In the data rows, zero lies at 7.5, halfway between 7 and 8.
Here are some points:
 9| 8| 8|10|11|11| 6| 8| 8| 8| 8| 9|10| 9| 8|10
10|12| 9|14|12|11| 7|11|11|11|10|10|11|12|10|10
4|9|5|7|8|6|6|8|8|7|8|8|7|8|6|9
 4| 9| 8|11| 9| 8| 6|10|10| 8| 8| 8| 9| 9| 8|10
6|6|5|6|8|5|4|8|8|6|7|7|7|6|6|7
 7|12| 7| 8| 8| 6| 8| 9| 9| 7|10|10|10| 8|11|11
4|8|3|6|6|6|5|4|4|7|6|6|6|5|7|8
 8|10| 8| 7|11|10| 8| 7| 7| 9|12|12| 9| 8|11| 8
7|7|6|4|6|5|7|7|7|7|7|7|5|5|9|5
10|12| 9| 9| 9| 9|12|11|11| 9|11|11| 9|11|12|10
4|6|3|5|5|4|5|7|7|4|6|6|4|7|5|5
 7|10| 6| 6| 6| 7|10|11|11|10| 9| 9| 7| 8| 8| 9
 6|11|10| 8| 7|11|12|12|12|10| 9| 9| 7| 8| 7|10
 6| 9| 6| 8| 9| 8|10|10|10| 7| 8| 8| 9|10| 8|10
 6| 8| 4| 7| 7| 5| 6| 8| 8| 4| 8| 8| 8| 8| 7|10
 5| 4| 4| 7| 8| 7| 8| 9| 9| 6| 8| 8|10| 7| 8| 7
 9| 7| 8| 7| 9| 7|11|11|11|10|11|11| 9|10| 9|11
5|2|4|4|6|4|5|7|7|6|6|6|8|5|5|3
 9| 7| 9| 6| 8| 5|10|14|14| 9| 9| 9| 9|10|10| 6
5|4|4|3|2|3|6|7|7|3|6|6|5|6|5|5
8|4|7|4|5|4|6|6|6|1|4|4|1|8|5|4
10| 6|10| 8| 7| 8| 7| 8| 8| 4|10|10| 4|11|10| 6
10|11|11| 9|10|11|10| 9| 9| 9|10|10| 6|10|12| 8
12|10|12| 8|11|13|10|10|10|10|13|13| 8|10|11| 8
12|11|12| 9|10|11|12|13|12|11|10|10| 8|12|10|10
9|5|9|5|8|6|8|8|8|8|8|8|7|8|9|5
12| 6|11| 9|11| 7| 8| 9| 9|10| 8| 8| 8| 8| 9| 7
10| 7| 9| 5|10| 6| 8| 7| 7| 7| 9| 9| 8| 6| 9| 7
10| 8|12| 8| 8| 8|12|10|10| 8|11|11| 9|10| 9| 9
6|6|8|4|7|6|9|7|7|6|5|5|7|7|4|4
6|5|8|6|8|6|6|5|5|7|5|4|6|8|5|5
5|5|5|6|6|3|5|6|6|4|5|5|5|5|2|4
6|6|7|7|6|6|4|5|5|5|5|5|6|5|2|4
 8| 7| 8|11| 8| 9| 8| 9| 9| 8| 9| 9|12| 9| 7| 9
 8| 5| 6| 8|10| 8| 9| 9| 9| 8| 8| 8|10| 6| 6| 6
7|5|6|4|6|5|6|8|8|6|6|6|7|6|4|4
 9| 7|12| 8| 9|11| 9|11|11|11| 9| 8| 9|10| 7| 8
9|5|8|7|9|8|8|8|9|6|9|9|9|9|9|9
10| 8| 8| 8| 7| 7|10|10|10| 8| 8| 8|10| 9| 9| 9
12| 9|11|10|10|11|13|13|13| 9|11|11|11|13| 9|14
Here are 24 more points, each followed by its number:
10| 8|10| 7| 7| 7|10| 9| 9| 4| 7| 7| 5|10| 8| 9 0
11| 8| 8| 8| 8| 9| 9| 8| 8| 8| 6| 6| 7| 6| 7| 8 1
3|9|6|3|3|5|5|7|7|6|3|3|4|6|3|4 2
 4| 8|11| 6| 6| 7| 9| 7| 7| 8| 8| 8| 6| 8| 7| 9 3
3|5|5|5|4|4|5|4|3|3|4|4|4|5|5|7 4
 8| 7| 7| 9|10|11|10| 9| 9|10|11|11|10| 9|10| 9 5
 9| 8| 9| 9| 7| 6|11|11|11| 8| 7| 7| 8| 9| 9|10 6
 8| 8| 6| 7| 9| 9| 6| 8| 8| 6| 8| 8| 8|10| 7| 5 7
9|8|8|6|8|7|8|9|9|8|8|8|7|8|6|6 8
6|2|5|3|5|6|5|6|6|6|5|5|5|4|4|1 9
12|10|13| 8|11|10|14|15|15|12|12|12|10|11|11| 9 10
10| 6| 7| 6| 5| 6|10| 9| 9| 6| 6| 6| 4| 8| 7| 5 11
11| 9|11| 9| 8| 9|10|12|12|11| 7| 7| 8|12| 7| 8 12
7|3|8|4|5|5|7|6|6|8|0|0|5|8|1|4 13
10| 8|10|10| 9| 9| 9|11|11|12| 5| 5|10|11| 6| 8 14
5|3|5|5|6|5|5|5|5|7|3|3|8|6|2|2 15
11| 6|10| 7| 9| 7|10|11|11|11| 7| 8| 9|10| 8| 9 16
 6| 6| 7| 4| 4| 7| 9|10|10| 7| 5| 5| 6| 9| 4| 7 17
11| 9|12| 9| 8| 9|12|13|13|11| 5| 5|10|12| 6| 8 18
7|6|7|6|4|7|6|6|6|5|6|6|6|8|3|6 19
 5| 9| 7| 6| 4| 8| 6| 9| 9| 7| 5| 5| 4|11| 4|10 20
3|6|8|6|5|5|4|6|6|8|4|4|5|9|3|7 21
3|6|4|4|3|5|5|3|3|7|3|3|3|6|3|6 22
 9|12|10|10|10|12| 9|10|10|13| 9|10|10|10| 7|12 23
Which three of these numbered points are nearest to each point below, ignoring the direction in which the first points spread most? Their numbers follow each, nearest first.
12| 8|12| 7| 9| 8|12|11|11| 8| 9| 9| 7|10|11| 8 > 11 0 10
11|10|12| 8| 8|11|12|11|11|13| 6| 7|11|13| 6|10 > 13 14 18
11| 9|13|11|10| 9|12|10|10| 6| 9| 9| 5|12| 9| 8 > 0 11 19
 8| 4| 7| 3| 6| 2| 6| 7| 7|10| 4| 4| 6| 6| 6| 6 > 16 8 12
 9| 9| 9| 8| 7| 9|11|11|11|10| 3| 3| 9| 9| 6| 8 > 18 14 12
7|5|4|5|5|6|7|8|8|3|4|4|5|9|6|5 > 11 0 6
6|9|5|5|3|7|8|8|8|3|5|5|4|8|4|9 > 20 0 17
4|6|4|4|1|8|8|4|4|2|7|7|7|7|3|5 > 19 4 5
10|10|10| 9| 6|11|10|10|10| 7| 9| 9| 8|12| 9| 9 > 19 0 8
6|5|6|5|3|8|8|9|9|7|4|4|6|7|3|5 > 17 12 19
 7| 9| 6| 9| 6| 8| 5| 5| 5|11| 8| 8| 7| 4| 5| 9 > 23 22 4
 6| 1| 3| 7|10| 5| 5| 2| 2| 5| 7| 7| 7| 5| 8| 5 > 5 7 4
 9| 5| 6| 8| 8| 9| 8| 4| 4| 7|10|10| 8| 6| 9| 7 > 5 4 7
 7| 7| 9|10| 9|10| 6| 8| 7| 9| 6| 6|10| 8| 9| 7 > 15 23 7
 7| 7| 6| 5| 1| 8|11| 9| 9| 3| 6| 7| 5| 9| 3| 9 > 17 19 0
 6| 8| 7| 9| 6| 6| 7| 4| 4|10| 6| 6| 6| 6| 7| 8 > 22 4 23
7|5|3|7|9|6|6|5|5|5|9|9|9|5|9|7 > 5 7 4
 6| 5| 7| 9| 8| 8| 6| 7| 7| 5|10|10|10| 6| 9| 8 > 5 4 7
 9|11| 9|11| 8|11| 9| 9| 9|11| 9| 8|12| 6| 7|12 > 23 1 4
5|4|5|4|2|5|7|7|7|4|6|6|3|5|3|4 > 11 8 19
 5|10| 7| 9| 6| 8| 5| 7| 7|10| 8| 8| 6| 6| 5| 9 > 23 22 21
 4| 8|10| 6| 5| 6|10| 7| 7| 8| 6| 6| 8| 4| 7| 7 > 3 4 6
10| 7| 9|10|13| 9|10| 7| 7|11|11|11|12| 9|12|10 > 5 15 4
1|4|7|5|4|7|8|4|4|8|6|6|5|4|4|4 > 3 22 5
3|4|9|5|7|4|3|5|5|4|3|3|3|9|5|5 > 21 3 4
12|13|11|12|15|13|10|12|12| 8|13|13| 8|12|12|11 > 7 8 5
10| 7| 9| 6| 7| 6| 9|10|10| 3| 8| 8| 8|10| 9| 7 > 0 11 6
5|6|5|5|2|3|7|9|9|6|4|4|8|6|5|7 > 6 17 16
 8|10|10|12|13|12|12| 9| 9|12|12|12|12|10|12|11 > 5 4 15
7|5|6|7|6|5|5|7|7|8|5|5|7|8|6|7 > 16 8 15
10| 7| 9| 9| 8| 9| 8| 8| 8| 9| 6| 6|10|10| 8| 8 > 15 1 14
5|5|5|2|4|2|3|5|5|1|4|3|1|6|5|3 > 0 8 11
4|8|8|4|4|5|8|9|9|8|5|5|6|6|8|7 > 2 6 17
 8| 6| 8| 7| 7| 6| 7| 9| 9| 6| 3| 3| 6|10| 4| 5 > 12 18 14
6|7|8|7|4|8|7|7|7|9|5|6|9|7|5|5 > 15 19 23
 8| 8| 8| 9|11| 9| 8| 8| 8| 8|11|11|10| 7| 8| 9 > 5 7 8
6|4|4|5|7|6|5|4|4|8|6|6|6|4|7|6 > 5 1 4
 9| 8|10| 9|10| 8| 9| 9| 9|11| 8| 8| 9|11| 6| 9 > 15 8 21
 6| 7|10|11| 9| 8| 7| 5| 6| 6| 7| 7| 8| 8| 9| 8 > 4 3 5
3|4|4|2|0|4|4|4|4|2|0|0|3|6|1|3 > 17 19 20
 8| 9|12| 9| 7|10| 8| 9| 9|10| 8| 9| 9| 9| 7| 8 > 19 21 23
 6| 6| 8| 5| 4| 6| 6| 6| 6| 4| 1| 2| 3|10| 3| 3 > 12 13 19
7|8|6|6|8|3|7|9|9|6|7|6|9|8|6|9 > 6 8 16
6|4|6|3|6|7|6|6|6|6|9|9|5|5|7|1 > 9 5 8
 8| 6| 8|11|10| 8| 9| 8| 8| 7| 9| 9|11| 7|10| 8 > 5 4 7
 9| 4| 3| 6|10| 6| 7| 3| 3| 6| 9| 9| 8| 6| 7| 5 > 5 7 8
6|8|7|7|6|9|6|5|5|5|8|9|6|8|4|5 > 19 7 8
 9| 9| 9|11|10| 9| 9| 8| 8|14| 7| 7|12|11| 5| 9 > 15 14 23
10| 4| 7| 9|11| 9| 9| 8| 8| 8|11|11| 9| 7|10| 7 > 5 9 7
 5| 7| 9|10|10| 8| 4| 6| 6| 8| 7| 7| 9| 9| 6| 5 > 15 7 23
3|1|3|4|5|5|3|3|2|4|6|6|5|4|9|1 > 5 9 7
 7| 8| 9| 9| 7|10| 8| 9| 8|11| 2| 2| 8|10| 5| 7 > 14 13 18
6|4|3|8|5|6|4|6|6|8|7|7|8|4|5|6 > 5 23 9
12| 7| 9|10|10|10|11| 9| 9| 9|12|12|11| 9|13| 9 > 5 9 7
11|10| 9|11| 7|13|14|11|11|11|10|10|11|13|11|11 > 19 6 17
7|6|5|5|4|5|8|8|8|5|6|6|4|7|6|7 > 11 6 0
4|7|6|8|7|6|5|4|4|4|6|6|5|6|5|6 > 4 19 7
11|11|11|10|10|10|11|12|12|13|11|11|15| 8| 9| 9 > 15 8 9
6|6|3|5|4|7|8|5|5|4|6|6|4|6|8|8 > 4 5 22
 9| 9| 7| 9| 8| 9| 6|10| 9| 5| 9| 9| 7|12| 6| 7 > 7 19 8
 8| 7|10| 6| 8| 6| 8| 9| 9| 8| 8| 9| 7| 8| 5| 6 > 8 10 16
7|8|8|9|7|9|9|8|8|9|5|5|9|9|7|9 > 15 22 23
6|6|5|5|4|5|5|8|8|3|4|4|5|7|5|6 > 6 0 19
 7| 9| 8| 7| 7|11| 8| 8| 8| 7|10|10| 8| 8| 7| 8 > 19 5 7
10|11|12| 8|11|10|10|10|10|10|11|10| 5|11| 9| 8 > 8 19 7
7|4|4|6|7|7|7|6|5|4|7|7|7|6|7|6 > 5 7 4
 8| 5| 2| 7| 9| 8| 7| 5| 5| 6| 8| 8| 8| 7|10|10 > 5 4 7
 6| 8| 3| 6| 5| 9| 9| 6| 6| 4| 6| 6| 7| 6| 8|10 > 4 5 22
 9| 5| 6| 6|12| 9| 7| 7| 7| 7|10|10|10| 7|11| 7 > 5 7 9
4|6|6|4|3|6|7|7|7|6|7|7|4|5|5|7 > 3 4 19
 8| 7|10|10|10| 9| 8| 7| 7|10| 3| 3|10|12| 5| 6 > 14 15 13
12| 7| 7| 9|11|10| 8| 8| 8| 9|11|11|11|10|13|12 > 5 7 4
11| 7| 6| 9|14|11| 9| 6| 6|10|11|11|12| 8|12| 6 > 5 7 9
5|4|6|7|7|8|4|2|2|6|8|9|6|1|6|3 > 5 9 4
2|7|5|6|6|5|4|9|9|8|5|5|4|5|5|6 > 2 23 21
12|10|10| 9| 9| 9|13|10|10| 9| 8| 8|11|11| 9|11 > 6 1 16
5|5|6|9|8|8|4|5|5|5|9|9|9|6|8|7 > 5 7 4
